In the rows, 128 means zero.
Rotation paths and how fast each direction turns (deg/step):
Each turn is a multiple of 5 degrees from 10 to 175, or 0.
Each row of a path follows its step; steps can be skipped.
path 1
step 0: [133 116 130 129 122 132 133 135 131 115 131 124 128 124 131 139 126 129
 139 125 114 132 126 130 137 122 128 121 138 125 114 122 132 134 139]
step 1: [135 127 117 117 122 125 125 145 124 117 123 125 124 132 127 134 125 129
 130 127 128 125 125 137 126 144 124 123 138 132 125 117 133 127 122]
step 2: [135 126 137 127 128 134 128 136 117 126 122 124 125 123 127 128 135 135
 135 130 132 125 122 126 131 137 127 135 139 140 126 130 141 135 145]
step 3: [141 137 117 134 129 129 120 130 128 127 129 122 135 124 136 120 124 130
 136 124 129 123 131 128 136 144 137 119 132 139 117 130 127 122 134]
step 4: [131 118 132 129 125 131 136 134 128 134 137 127 129 124 127 123 116 117
 124 123 122 123 132 128 137 130 129 132 139 136 108 123 136 129 136]
step 5: [136 127 122 122 127 127 143 139 133 128 117 115 130 141 131 135 122 122
 122 135 124 129 124 130 139 136 130 118 132 135 124 130 130 121 130]
step 6: [139 120 132 122 126 123 140 142 128 124 123 136 131 123 127 130 135 129
 139 135 119 124 137 135 130 131 128 129 137 134 126 141 134 135 136]
step 7: [133 134 126 128 128 134 119 139 122 131 128 128 135 140 126 129 117 121
 139 126 125 129 134 141 124 148 131 123 131 133 130 136 131 131 135]
step 8: [131 120 126 131 123 135 133 132 130 133 126 130 127 129 122 130 121 117
 141 125 137 131 134 119 127 129 137 138 138 145 125 124 129 127 144]
step 10: [129 129 134 135 128 122 139 139 131 129 137 135 131 128 124 123 131 110
 130 147 117 126 127 125 132 130 124 130 133 136 127 131 135 125 136]
step 11: [132 131 128 134 122 132 127 131 134 123 119 134 133 146 132 134 124 123
 128 128 108 131 130 127 127 138 132 127 136 126 131 137 126 117 135]
Directions:
[127 130 129 124 124 124 130 130 127 129 127 130 127 126 125 128 128 131
 128 131 127 130 125 129 131 127 125 126 127 131 131 127 129 125 127] : 85
[128 131 133 131 126 127 125 128 126 128 129 131 134 127 128 124 127 129
 131 129 126 130 127 129 127 127 130 124 127 127 125 130 126 127 130] : 95
path 2
step 0: [126 132 118 131 123 133 123 136 127 141 130 120 128 127 133 125 139 135
 123 133 127 133 127 134 139 125 129 134 127 132 128 113 126 146 135]
step 1: [128 121 133 134 133 135 127 130 126 131 130 107 141 131 121 135 137 133
 129 128 117 136 123 135 127 120 124 131 127 133 136 124 123 125 136]
step 2: [122 136 128 125 136 132 131 146 127 128 115 125 137 139 134 126 127 125
 135 131 124 135 123 141 120 126 123 123 123 132 134 123 124 125 124]
step 3: [117 121 121 124 134 121 129 124 124 139 112 127 142 128 120 126 135 120
 122 132 124 125 129 138 120 131 128 124 126 133 128 135 132 126 116]
step 4: [121 133 125 119 122 133 117 125 123 137 119 128 123 138 126 126 137 132
 122 140 139 135 132 128 131 136 126 135 121 135 128 132 127 116 122]
step 5: [119 127 123 131 126 132 129 133 129 128 124 121 125 133 115 135 127 140
 117 138 129 131 115 125 134 132 140 141 135 126 119 124 132 127 121]
step 7: [125 116 128 128 134 125 124 143 134 130 126 117 135 130 129 129 133 135
 118 133 117 123 125 127 134 111 122 126 115 124 128 127 122 127 131]
step 8: [122 130 132 124 124 133 119 134 139 136 129 128 137 128 129 123 132 131
 135 128 116 136 123 146 124 127 123 124 112 128 123 124 136 127 125]
step 9: [128 128 118 127 131 130 121 129 117 141 116 124 134 125 118 137 137 128
 130 119 128 124 127 137 124 131 118 130 121 126 123 114 125 127 118]
step 10: [112 136 134 131 126 131 122 129 125 136 125 128 136 140 123 135 136 120
 126 129 130 131 134 134 128 135 121 147 135 128 131 128 124 118 128]
step 11: [118 130 128 134 117 121 136 136 126 130 113 120 124 131 123 127 125 129
 124 133 133 127 121 128 120 117 129 138 135 133 129 125 131 114 122]
Directions:
[127 128 127 130 128 123 128 132 132 124 126 131 132 131 130 130 132 126
 126 126 129 127 131 127 127 127 129 126 132 126 130 128 127 127 127] : 90
[130 132 132 129 128 128 130 130 125 127 128 126 134 127 128 129 129 131
 128 126 126 129 129 129 131 128 126 123 125 128 125 128 128 130 130] : 55
[127 125 129 127 129 129 127 127 128 128 132 126 131 132 126 129 130 127
 128 128 133 126 129 125 131 127 126 130 123 130 130 130 126 126 131] : 120
[128 132 126 125 127 127 124 129 129 124 127 123 130 125 128 130 130 124
 129 129 127 129 129 128 128 126 131 133 125 131 127 129 127 129 126] : 0
path 3
step 0: [127 133 134 121 125 126 127 123 119 130 127 121 116 120 130 131 131 109
 132 134 127 127 123 127 124 147 128 139 129 127 131 131 127 137 136]
step 1: [127 126 138 126 119 137 133 130 117 134 138 125 125 123 132 127 139 124
 126 124 124 138 130 120 124 130 130 126 129 113 124 121 123 113 135]
step 2: [132 124 127 127 126 134 121 127 121 141 135 122 119 130 110 131 128 119
 127 133 139 124 131 137 128 122 141 131 129 121 121 122 125 127 127]
step 3: [137 136 120 128 124 140 125 133 123 140 125 125 139 129 119 128 137 132
 141 131 120 138 127 134 116 124 129 131 134 125 133 125 130 133 126]
step 4: [132 132 133 132 131 123 128 125 133 129 129 123 132 122 126 134 147 129
 131 137 138 129 127 126 125 126 123 145 118 124 129 125 119 139 118]
step 5: [137 127 134 136 114 123 134 125 123 135 129 138 127 129 138 119 134 124
 124 134 125 130 135 130 122 131 129 148 131 133 129 124 137 125 126]
step 6: [124 125 131 126 133 131 143 113 121 130 135 130 129 114 123 130 133 136
 131 124 130 123 132 132 128 127 136 137 134 126 115 129 132 119 116]
step 7: [126 125 119 129 132 139 127 139 136 131 126 121 119 122 129 133 133 124
 130 126 127 124 130 139 126 119 124 142 139 130 123 128 145 121 126]
step 8: [131 139 127 130 119 127 119 129 136 130 124 125 135 112 126 137 127 130
 130 124 129 138 135 129 134 126 119 126 125 126 123 122 131 120 109]
step 10: [117 122 133 128 120 132 129 117 124 120 126 130 129 127 134 135 132 132
 121 125 127 152 129 131 119 131 130 133 126 127 125 136 132 120 128]
step 11: [124 113 127 142 134 130 123 124 115 136 124 116 119 131 133 133 129 127
 122 123 138 130 129 136 137 127 132 130 129 129 122 132 128 126 121]
Directions:
[126 128 131 125 130 127 130 126 125 131 127 126 133 126 130 126 127 130
 128 126 128 130 127 127 128 125 124 125 128 127 127 126 125 126 125] : 155
path 4
step 0: [134 132 133 131 133 128 125 125 129 134 125 135 135 115 130 120 139 112
 133 140 131 124 119 133 126 119 114 131 144 133 130 121 134 127 128]
step 2: [139 133 137 141 127 119 128 128 132 131 124 141 136 123 132 128 130 120
 126 129 130 132 122 127 123 136 112 128 120 141 128 117 132 118 135]
step 3: [133 131 131 136 132 128 128 132 139 139 116 136 127 124 134 120 139 119
 123 138 133 127 120 140 132 128 124 123 121 139 127 111 133 133 130]
step 4: [127 130 137 135 126 128 123 131 138 127 122 129 129 130 132 122 144 120
 128 132 125 137 126 138 138 135 128 128 126 129 133 111 131 110 130]
step 5: [126 125 143 137 129 123 132 125 132 126 127 136 126 126 127 118 134 121
 125 128 135 124 108 131 130 135 122 142 119 130 133 115 125 118 127]
step 6: [129 126 145 136 137 133 127 131 136 132 130 130 126 131 135 113 133 122
 125 128 133 128 115 145 126 124 124 135 137 132 126 119 138 126 124]
step 7: [138 131 134 135 134 136 123 127 133 131 125 125 124 133 131 119 130 128
 115 124 130 125 124 136 125 138 127 138 125 129 133 119 143 107 127]
step 8: [131 124 131 139 133 128 132 129 131 139 136 135 141 128 135 124 132 127
 124 118 135 119 115 135 127 141 118 134 121 129 136 123 141 120 133]
step 9: [131 127 120 140 130 144 126 130 139 134 124 125 132 128 131 119 141 126
 125 128 137 122 116 144 131 133 121 129 130 126 138 124 139 132 125]
step 10: [133 127 124 140 130 134 129 128 133 120 126 124 137 128 125 119 137 131
 134 121 134 135 125 140 127 134 121 132 125 115 139 119 137 111 128]
step 11: [127 125 123 143 126 130 136 124 127 128 130 133 138 116 120 120 127 133
 122 124 138 126 114 138 119 128 115 134 129 127 133 116 129 120 126]
Directions:
[126 130 126 124 129 127 130 127 124 133 129 129 131 127 130 128 129 130
 124 130 129 126 129 129 130 129 132 125 130 129 129 125 128 124 128] : 85
[128 129 128 128 126 135 127 131 128 132 128 128 128 127 128 128 129 124
 130 130 128 127 126 134 127 125 131 126 129 128 124 129 127 131 127] : 125
[125 128 128 133 129 124 127 128 127 132 128 131 125 126 131 127 128 129
 127 127 129 124 126 127 128 123 125 126 128 125 129 130 126 130 130] : 125
